In the rows, 128 means zero.
Each named move below is a turn or a mirror, shown by a few rows before and after it. Which moves, in which order, take the first row of each later pair to the second? The first pair is answered.
j510 (before -> after):
[131 149 147 150 165 125 144 148 132 127 145 168 117 136 139 134 122 108
 129  69 133 135 153 141 132 168 173 133 121 155 144 100 132 183 111 139] -> [125 140 157 153 161 134 162 158 126 133 131 171 125 156 144 108 122  96
 132  93 147 151 149 161 132 150 163 136 137 143 123  95 127 176 133 137]
[121 144 135 123 106 103 113 101 147 130 144 141 118  95 103 148 125 155
 112  89 123 116 124 112 118 148 149 129  98 147 142 147 121 130  97 131] -> [111 132 163 125 121 109 141 122 136 142 109 146 139 148 131  94 101 131
 139 142 158 139 128 156 125 102 118 132 137 138 103 126 117  99 173 135]
[147 105  95 161 125 169 126 140  92 130  84  84 127 172 138 144 150  85
 113 165 129 112 101 124 100  96 102 127 108 109 124 143 141 117 130 125] -> [156 102  84 162 122 163 114 130  94 122  99  83 118 147 133 160 160  95
 104 148 112 101  99 110 102 116 120 125  96 113 145 153 141 132  99 117]
j460 (before -> after):
[156 100  91 136 121 141 112 124 113 143 120  72 113 148 118 171 139 117
 116 106 133 110 150 119 110 153 130 136  97 154 170 154 109 118  63 105] -> [133  97 122 153 106 153 128 124 120 150 106  63 132 183 130 124 117 127
 140 154 168 125 147 150 124 103  94 143 132 148 127 164 112  72 120 100]
[126 126 171 137 159 157 141 117 116 159 153 137 129  91  91 116 127 120
 131 155 100 136 128 101 129 172 137  84  84 168 121 139 133 122 115 130] -> [133 127 169 140 150 165 138 112 116 159 150 121 126  98  91 122 126 119
 128 170 102 127 121  99 124 161 132  89  80 165 119 143 136 106 113 120]
[ 76 152 158 175 129 131 140 106 131 128 157 126 105 103 160 123 105 187
 155  64 129 100 103 119 119 163 148 120 161 154 107 212 125  83  84 157] -> [ 77 154 163 173 125 135 141 111 127 128 156 128 107 106 159 122 107 181
 157  63 130 102 106 119 121 164 146 126 160 151 102 215 121  75  86 156]
j691 (before -> after):
[122 142 103 118 130 102 122 126 114 122 148 106 128  94 104 142 118 136
 121  73  96  94 123 109 136 171 131 131 102 116 161 147 134 124  54 129] -> [145 120  94 125 158 128 146 163  86 140  94  98 134 154 134 131 139  69
 124 123  99 109 101 138 117 143 111 139 106  91 140 121 138 120  89 135]
[166 104 165 122  96 128 126 116  89  94  91 102  92 188  66 141 179 107
  68 113  94 143 121  98  88 151 109 107 114 134  78 182 145 134  81 148] -> [168 108 171 117 102 117 122 114 102  92 109 119  89 168  56 139 175 118
  64  92  88 147 130  95  95 161 113 101 112 141  88 178 147 146  69 145]
[ 99  82 118 144 130 105 110 128  99  98 129  71 119 148  92 161 130 160
 119 152 120  79 144 125 127  91 125 155  97 165 117 136 119  58 110 107] -> [116  98 113 119 177  79 119 157 116 109 150 130 130 134  90 158 135 137
 121 104 104  94 148 114 135 151 176 160  87 181 158  96 109 138  84 145]
j699 (before -> after):
[156 147 118 155  83 120 105 132  91 117 117  87 113 113 130 136 128 139
 123 108 122 116 135 106 126 107 107 143 108 149 129 142 124 118 101  97] -> [156 146 137 148 111 122 135 170  85 136  87 115 130 143 152 106 121  97
 137 137 135 144 142 138 133  96 110 143 131 139 108 103 120 132 137 114]
[113  74 132 161 140 163 173 100 130 134 106  78 145 175 115 170 105  83
 140 131 141 108 117  77 136 130 130 105 135  89 165 126 149 143 102 114] -> [114  86 148 137 169 143 187 127 136 140 115 125 159 169 121 143  96  80
 151 111 148 132 131  92 144 148 153 108 150 103 161  92 144 175 112 139]
[142 115 185 127 167 140 175 177  96 137 126 110 181 169 156 127 140  52
 169 144 149 161 144 162 116 151 149 137 110 119 117  48 105 165 142 157] -> [133 144 178 115 138 110 127 125 126 110 189 107 161  82 114 175 141 134
 155  66 126 144 167 107 125 190 166 125  80 143 159  91 108 176  71 144]
Pairs:
(two moves a pair)
[139 176 163  93 141  94 139 152 110 180 161 191 142 117 112  66 136 133
 137 105 174 130 140 111 162 134 155 105 147 139  48  95 137 112 141 136] -> [132 167 171  95 122 101 133 135 112 171 169 179 139 107 102  71 129 152
 140 104 183 119 146 110 165 124 140 101 151 141  51 112 140  92 136 116]  j691, j691
[148 128  99 146 143 150 138 143 109 116 106 104 124 140 120 156 135  81
 133 130 109 121  93 123 122 154 160 122 111 104 148 108 127 137 110 157] -> [120 147 118 147 104 131 114 104 136 105 146 103 118  98  85 146 117 155
 136 111 119 112 113 113 138 148 151 122 115 130 144 146 133  99 104 142]  j460, j691
[149 104  96 149 126 142 111 121 109 124 111  99 100 131 125 171 158  97
 102 124 107 107 119  96  96 146 135 128  82 130 143 123 134 141 100 120] -> [140 128 109 121 157 115 124 140 132 133 126 151 118 116 132 146 141 100
 112  99 109 130 133 105 110 173 173 132  98 142 153  92 124 178 100 145]  j699, j699
[140 125 103 145 126 132 155 129 117 117 132 114 117 135 129 143 137  82
 145 140 110 149 127  97 104 126 129 138 118 125 138 139 122 142 108 123] -> [115 148 122 143 115 115 142 109 143 111 162 122 121 102 109 133 112 124
 148 115 118 146 144  98 125 126 134 133 123 140 141 150 120 126 103 118]  j460, j691
[162 119  79  99 176 117 124 173  99 132 106 158 120 142 142 152 158  55
 116  95 100 137 121 111 113 207 172 121 108 119 174  69 130 206  85 168] -> [ 78 131 133 144  57 143 105  90 127 115 123  66 123 131 105 117 109 177
 133 179 170 105 129 124 143  84  68 125 148 123 103 183 150  20 139  88]  j510, j691
[125 131 130 128 110 136  94  92 137 101 154 149 110  96 107 123 133 157
 131  92  95 135 132 102 124 154 121 120 134 141 149 129 109 144  88 118] -> [150 114 107 131 139 158 117 128 105 106 116 144 104 143 138 132 164  82
 130 126  86 141 120 126 101 144 114 123 130 117 140  98 107 161 109 137]  j691, j510
[123 170 134  87 122 110 122 114 119 146 150 155 113  99 145 123 175 159
  99  67 134 139 127 131 134 128 146  97 151 123 119 137 127 170 122 103] -> [124 149 125 114 100 151 130 107  94 143 122 106 107 135 149 129 186 142
 100 118 144 126 113 135 121  94 112 105 147 100  96 160 141 130 143  85]  j699, j510
[160 111  91 137 146 143 122 135 106 115 111 112 114 135 147 164 155  77
 105 127  99 124 104 108 109 145 139 139 101 119 142 131 144 181 109 117] -> [157 103 108 134 162 143 144 160 111 127  98 135 132 162 160 132 151  58
 114 148 124 150 108 138 112 142 133 139 124 115 122 102 137 179 142 135]  j699, j510
[172 113  98  80 115 107 188 111  94  89 156 107 112  87 199 163  73 148
  93  74  83 144  81  61  87 150 125 144 121 119 111 166 127 201  74 130] -> [130 134 150  82  83  95 195 104 116  96 175 112 129  78 178 103  34 210
 123  99 127 154 101  94 122 108  94 143 162 130  66 180 116 138 124 123]  j510, j691
[189 165  80 118 182  81 107 148 104 118 153 138  93  96 152 164 211  61
 117  51  86 135 121  68 113 202 142  89  43 123 181  78 145 192  50 131] -> [174 150  73 156 109 125  79  85  86  99 143  31  69 105 138 193 215 102
 110 109  94  95 107  59 101 127  71  96  41 109 147 162 165  89  54  62]  j699, j691
[140 140  84 150 112 137  83 113 115 100 110  90 122 116 135 133 155 111
 115 114  71  88 125  99 119 129 111 113  93 156 123 122 114 115 112 128] -> [122 153 122 119 152  99 115 143 132 117 119 164 149 115 140  76 128 107
 145 107  95 129 149 136 146 136 132 106 133 172 113  78  96 148 153 159]  j510, j699
[128  93 109 130 166 153 147 189 101 122  88 136 142 163 171 134 142  48
 129 144 117 140 119 167 108 139 148 154 126 124 137  74 128 176 139 153] -> [ 95 109 149 119 160 125 157 188 124 133 101 163 157 152 166  93 117  89
 146 155 145 161 136 190 130 128 136 151 159 138 121  77 117 154 167 153]  j699, j510
[132 132 135 126 120 116 166 152 104 148 107 160 126 179 164  93 127 105
 136 162 140 161 102 151 107 106 141 127 155 126  97  93 130 140 164 152] -> [154 115 101 148 101 147 146 121  83 132 102  93 102 168 152 149 153  96
 109 161 111 122  82 116  86 107 126 122 121 112 124 126 142 123 126 119]  j510, j691
[132 167  95  85 155 124  74 150 112 116 208  90 135  69 148 159 123 112
 169  73 160 133 146 109 111 183 132 125 108 166 126  87  96 149  93 147] -> [103 166 128 102 123 135  93 145 116 125 198  83 152  92 156 106  93 140
 198 130 206 143 146 146 134 126  82 125 149 170  72 110  92  82 154 134]  j510, j691
[ 95  90 162  73 158  69 152 179 176 158 123 188 123 145 126 113 134 102
 175 138 152 189 146 127  99  75 218 104 129  96  97  72  89 140 132 152] -> [ 74 113 170  67 132  48 130 144 190 146 164 192 118 104 102 118 122 159
 170 108 162 176 158 115 114  84 219 100 128 117 101  97  83 120 108 140]  j691, j691
[124 153 174 144 146  92 105 178 111 153 139 153 183 135  77 121 105 122
 124 173 110 130 116 159 168 117 113 108 195 124 122  82 142 146 126 150] -> [141 145 152 148 163  98 110 189  93 153 119 141 178 146  85 131 130  89
 114 173  88 118  95 146 151 131 119 112 173 112 135  72 148 158 118 148]  j699, j691
[ 95 147 121 133  64 141  90  37 156 142 129 127  63 166  93 165 178 180
 124 152 118 170  79 106 179 147  92 160  58 109 151 124 147  88 194 154] -> [ 81 156 151 110  76 116  98  51 181 149 146 178  80 147  86 138 159 194
 143 132 133 195  96 123 198 155 107 154  71 124 155 105 136 107 208 173]  j699, j691
[110 152 140 119 140  91 128 134 169 124 186 190 140 100  92 136 106 152
 111  95 135 151 151 140 151 163 128 115 130 151 162 109 108 141 120 143] -> [156 109  84 150 161 151 142 154 110 126 111 136 127 161 123 172 158  56
  93 139 109 135 111 137 104 147 106 117  96 107 166 102 123 143 117 140]  j460, j691
[159 117 100 163 183  98 147 151 164 137 133 160 149 168 168 155 116  53
 170 125 170 152 124 153 141 151 145 151 152 103 132  87 111 176 114 151] -> [136 126  97 191 100 112 102  77 169 103 176  81 128 124 122 186 107 143
 153 125 169 105 125 110 144 117  95 146 138 105 122 176 126 100  79 101]  j691, j510
[161 156 122  84 194 141 137 136 173 126 118 173 161 155 148  96  83  77
 108 122 147 126 137 107 136 136 192 111 116  96 107  59 139 180  83 147] -> [131 179 135  78 143 118 106  96 200 110 168 162 151  98 121 107  71 150
 107  97 146 110 153  89 154 137 184 108 113 116 116  97 145 153  58 128]  j691, j691
[144 120 124 110 154  97 131 117 148  93 178 152 138  85 118 128 131 179
 131 114 126 151 154 125 131 140 144 103 107 188 114 130 119 150  97 131] -> [171  86 105 120 184 125 161 156 111 109 125 143 134 150 148 122 154 103
 137 160 129 159 133 149 105 120 139 110 105 164 101  96 118 159 133 138]  j691, j460
[135 117 138 134  88 128  93 109 129 147 155  91 138 114 112 135 119 171
 115 135  89 135 137  72 137 140 145 126 145 141 162 145 138 108 108  83] -> [141 119 154 109 135 100 122 154 138 165 143 155 162 133 134  91 112 145
 141 141  98 164 142 104 151 156 163 129 173 142 145  90 121 146 137 123]  j699, j699
[104 156 111 119 104 119 106  96 148  98 165 110 138  71 115 126  91 174
 155  68  94 101 142 103 107 142 123 131 139 149 157 169 126 117  94 120] -> [ 84 151 137 128 102 125 119 101 150 108 156 107 145  84 124  92  75 185
 167 101 122 118 140 137 113 112 102 137 167 153 133 169 128  87 135 112]  j460, j460
[145 120 108 152 122 145 117 124 114 105 143  85 105 147 136 148 137 130
 116 127 101 107 120 113 123 110 137 122  95 115 122 160 144 105 113 106] -> [138 133 136 127 164 115 148 156 127 132 141 164 136 152 155  95 113 112
 140 123 125 147 147 154 138 122 158 130 127 127 117 106 130 141 151 148]  j510, j699
[ 99 148 113 140  92 127 100  72 136 134 128  95 118  87  91 146 139 148
 102 102 117 105 128 105 141 120 112 138  94 118 153 170 147 105 116 107] -> [107 126  99 149 102 149 122  94 109 143  94  72 124 129 117 142 147  99
  98 146 118 112 109 128 120 100  90 147 107 102 136 159 148  91 141 103]  j691, j691
[160  85  98 117 147 156 155 156 134 141  92 139 107 136 141 123 157 103
 130 142 128 119 123 123  85 110 116 136 104 100 121 110 160 136 148 149] -> [141  98 123 103 158 131 163 167 151 143 105 184 113 122 137  96 139 123
 141 119 142 132 141 134 106 122 136 134 119 115 120  83 153 161 153 170]  j699, j510
[138 120 103  96 147 113 127 101 147 146 147 132  96  91  79 117  92 133
 115  84 139 119 101  94 122 175 138 126 147 117 169 106 124 159  50 174] -> [118 123 108 117 112 133 116  69 144 138 146  88  96  93  65 106  85 160
 120 116 160 107  99  87 117 134  98 124 156 117 149 145 129  92  60 146]  j691, j691
[ 87 136 146  60 155  90 142 130 138 151  70 169 134 171 136  80 169 111
 164 153 183 195 142  86 138 114 135 150 142  92 166  73 163  95 185 104] -> [ 89 126 125  93 105 122 109  78 127 127  80  89 107 154 113 130 182 146
 141 156 169 146 130  49 127  92 107 145 114  84 173 140 177  50 142  67]  j699, j699
[127 142 137 145 103 100 153 121 117 128 173 169 160 125 155 114 102 148
 118 101 161 117 144 128 127 118 143 112 144 138 144 107 101 152 113  97] -> [149 115 106 160 115 129 152 134  88 128 134 143 152 160 178 128 129  96
 110 133 141 114 112 130 102 106 138 118 126 116 144 102 104 157 118  89]  j460, j691
[122 102  99 173 116 169 117 146  97 118 168  84 113 192 105 158 177  96
 111 154  92 127 106  81 127 131 119 145  99 117 158 113  99 117 137 110] -> [ 89 140 155 143 107 124 107 125 155 115 231 141 134 134  77 126 134 175
 121 100 114 136 145  80 165 154 137 142 129 149 157 119  87 118 134 114]  j460, j691
[ 83 132 190  97 144 101 185 129 153 161  78 153 130 153 170  83  90 126
 152 136 128 146 179 138 171 143 132  94 149 127 104 130 158  96  89 184] -> [101 101 149 123 126 141 179 118 114 154  44  92 109 181 176 113 118  90
 130 172 115 125 150 127 144 118 102  98 128 101 107 153 169  72  74 156]  j460, j691
[130 128 124 120 156 114  94  86 119 100  97 109 139 132 156 144 116 111
 134 128 119 122 133  66 101 147 133 113 102 137 184 132 110 135 113  89] -> [118 129 132 128 130 107  96  73 136 101 112  98 140 124 157 133 104 133
 137 138 131 119 143  77 105 128 121 112 112 138 170 158 106 106 121  77]  j699, j691
[120 142 155 117 114 109 143 131 140 122 140 146 124 118 109  87 118 150
 152 143 134 130 157 142 148 115 137 130 168 139 130 123 132 109 150 140] -> [132 124 131 141 100 134 131 111 123 115 126 103 101 135 103 123 137 139
 140 161 123 106 145 119 128 102 114 132 148 112 125 150 142  84 142 110]  j510, j699
[104 102 133 157 129 116 131 129 137 194 114 135 149  99 130 129  75 113
 134  62 137 137  72 108  94 147 115  93 118 142 110  86  94 161 111 154] -> [ 91 109 142 164 109 120 122 115 147 184 137 118 147  82 122 124  72 148
 129  59 144 133  83 103  95 141 104  88 116 145 102 110 102 140 103 137]  j691, j691
[108 136 152 119  95  91 103 100 161 115 166 129 107  96 114 160  99 161
  95  60  73 112 152  81 149 156 138 112 112 159 155 153 108 158  75 131] -> [124  98 122 154  82 155 121 114 107 111 110  51  94 170 141 175 125 102
  94 145  77  92 112  92 116  96  88 114 107 118 129 174 126 105 106 100]  j699, j510
[ 94 143 135 138 210 129 140 128 111 113  98 174 140 146 164 114 129  75
 128 131 148 114 106 180 135 127  87 135 130 118 158  97 119 127 118 120] -> [ 87 146 115 157 177 156 111  85 108  93 112 118 122 130 149 152 145 105
 112 126 137  86 101 141 133 117  66 133 111 113 171 147 132  92  84  81]  j699, j699
[ 79 142 152 140  83 103  90  84 154 119 171  94 117  81  70 133 125 186
 132 108 138 102 146 101 144 108 121 113 122 139 133 182 122 100  99  88] -> [135 125 104 129 133 106  98 117 124 116 146 108 104  99  92 177 169 111
 113  81  94 103 130  78 109 166 167 111  84 129 163 138 122 174  61 110]  j691, j699
[153 170 121 172 129 119 123 106 133 118 133 115 129 119 142  93 115 160
 146  99 146 125 123 117 154 105  45 107 113 179  84 137 120  54 126 123] -> [176 160 108 171 154 129 144 126 114 132  99 115 136 153 160  86 123 111
 147 120 148 139 108 133 138 101  47 112 116 158  79 108 114  79 148 136]  j691, j691
[ 77 120 189  63 189  89 125 179 139 174 154 192 145  82 137 123 115 142
 147 122 143 142  99 161 138 128 151 130 107 146 123 121 130 143 122 103] -> [ 85  86 159  95 165 140 131 168 100 176 109 113 128 125 142 139 133 112
 141 183 142 124  68 164 111  71 102 140 100 117  92 150 148  82 141  71]  j699, j699
[133 116 136 135 139 142 152 161 104 136  74 163 130 159 157 105 133  64
 140 155 132 148 121 169 112 133 118 141 164 126 115 103 138 136 170 159] -> [130 120 114 160  74 142 102  93 111 102 116  99  92 113 117 162 140 126
 113 131 108  97 124 111 104 133 103 134 128 134 143 187 147  95 106 112]  j699, j699
[127 136 175 111 163 111 173 181 135 154 100 174 150 176 141  72 115 104
 145 148 159 161 137 169 133 118 117 137 160 137 104  96 127 125 185 140] -> [160 107 117 134 144 160 157 164  91 141  66 101 119 192 147 139 164  59
 117 174 127 125 104 138  97 107 100 141 114 105 125 118 141 118 146 107]  j510, j691
[162 108 130 120 159 132 148 136 109 131 106 120 132 150 129 126 171  99
 112 150 127 128 113 147 119 141 138 137 121 126 118 108 134 148 116 133] -> [140 122 150 113 159 120 153 141 116 131 110 137 142 152 127 106 153 105
 123 149 140 139 124 159 133 139 141 134 145 125 108  98 129 152 129 141]  j699, j510
[112 149 107 123 101  63  93  94 177  88 196 135 123  63 100 135 170 178
 106  75 117 112 140 117 139 147 141  96 159 158 151 121  95  86  93  96] -> [111 123 104 152  74 108 104  90 146  94 148  79 114 117 112 125 166 154
 116 144 146 106 122 141 131  88  84 103 164 131 111 144 108  14 135  64]  j691, j691
[194 102  75 132 124 145 119 104  87 118  95 113 105 120 164 190 161  73
 134 175 134  91  95 104  92 115  92 132 121 113 117  94 146 173  83 158] -> [185 123 108  97 161  98 133 126 122 127 123 192 125  99 168 153 140  84
 151 135 144 123 115 123 118 153 130 133 143 142 120  49 126 221 104 191]  j510, j699
[129 104 119 130 130 144 143 129 108 135 108 108 130 155 127 123 141 111
 144 178 125 133 119 138 117 104 116 145 133 112 115 136 148 106 128 135] -> [129 123 133 108 150 110 133 139 133 130 142 159 138 122 117 118 131 133
 142 120 115 144 138 130 135 150 157 140 130 129 132 114 134 164 108 159]  j699, j510
[ 81 140 134  94  87 140 102  72 170 113 160 119 147  81 102  98  98 224
 132 122 155 131 162 125 157 124 129 148 124 148 111 157 117  91 125 106] -> [101 111 116 124  82 181 112  88 140 115 108  64 139 130 120 105 118 173
 126 176 154 126 136 144 138  84  91 154 123 122  94 164 127  64 157  86]  j460, j699
[139 126 124 110 170 124 145 161 105 132 113 165 111 160 143 118 131  88
 130 137 125 142 137 140 119 125 140 134 135 131 133  95 118 157 143 147] -> [117 136 140 113 154 123 148 153 126 130 120 162 120 157 140  94 119 115
 141 156 149 145 144 153 135 101 127 137 156 133 114 109 120 120 165 139]  j699, j510
[165 116  98 158 134 153  90 121 118 106 140 113 126 125 148 195 126 117
 102 128 119  86 130  81 133 125 134 104  83 125 141 154 129 139  93  86] -> [134 130 124 153 105 142  83 101 140 111 158 116 125 112 137 175 100 162
 116 136 146  83 139  87 155 104 114 110 104 136 119 179 129  98 118  78]  j699, j691
[116 133 146 140 125 116 115 124 135 117 126 148 135  92 116 123 115 158
 124 126 130 120 127 134 137 113 128 107 125 128 124 146 150  96 140 123] -> [119 138 131 139 126 117 113 125 139 120 134 150 129  89 113 139 125 156
 121 114 124 116 134 127 132 127 139 106 115 131 138 138 151 117 122 126]  j460, j460
[166 117 116 127 162 164  88 141 121 112 140 130 137 150 122 137 170 133
  95 100 115 112 130  39 114 131 148 131 114 138 131 129 129 157  83 150] -> [164 100 117 133 167 185 107 157 105 120 110 125 142 191 142 119 165 111
 105 137 131 118 122  63 109 101 127 140 126 117 102 120 133 135 119 154]  j699, j510
[ 97 177 141 110  93 131 146  82 130 108 123 104  62  52 130 176  75 143
  61 145 134  76  95  92  80 102  76 149  66 128  87 196 124  75 162 125] -> [137 165 110 105 130 140 147 111 117 119 100 117  54  64 145 213 105  81
  44 122  93  80  81  78  62 143 106 147  47 112 126 161 120 129 135 142]  j691, j699
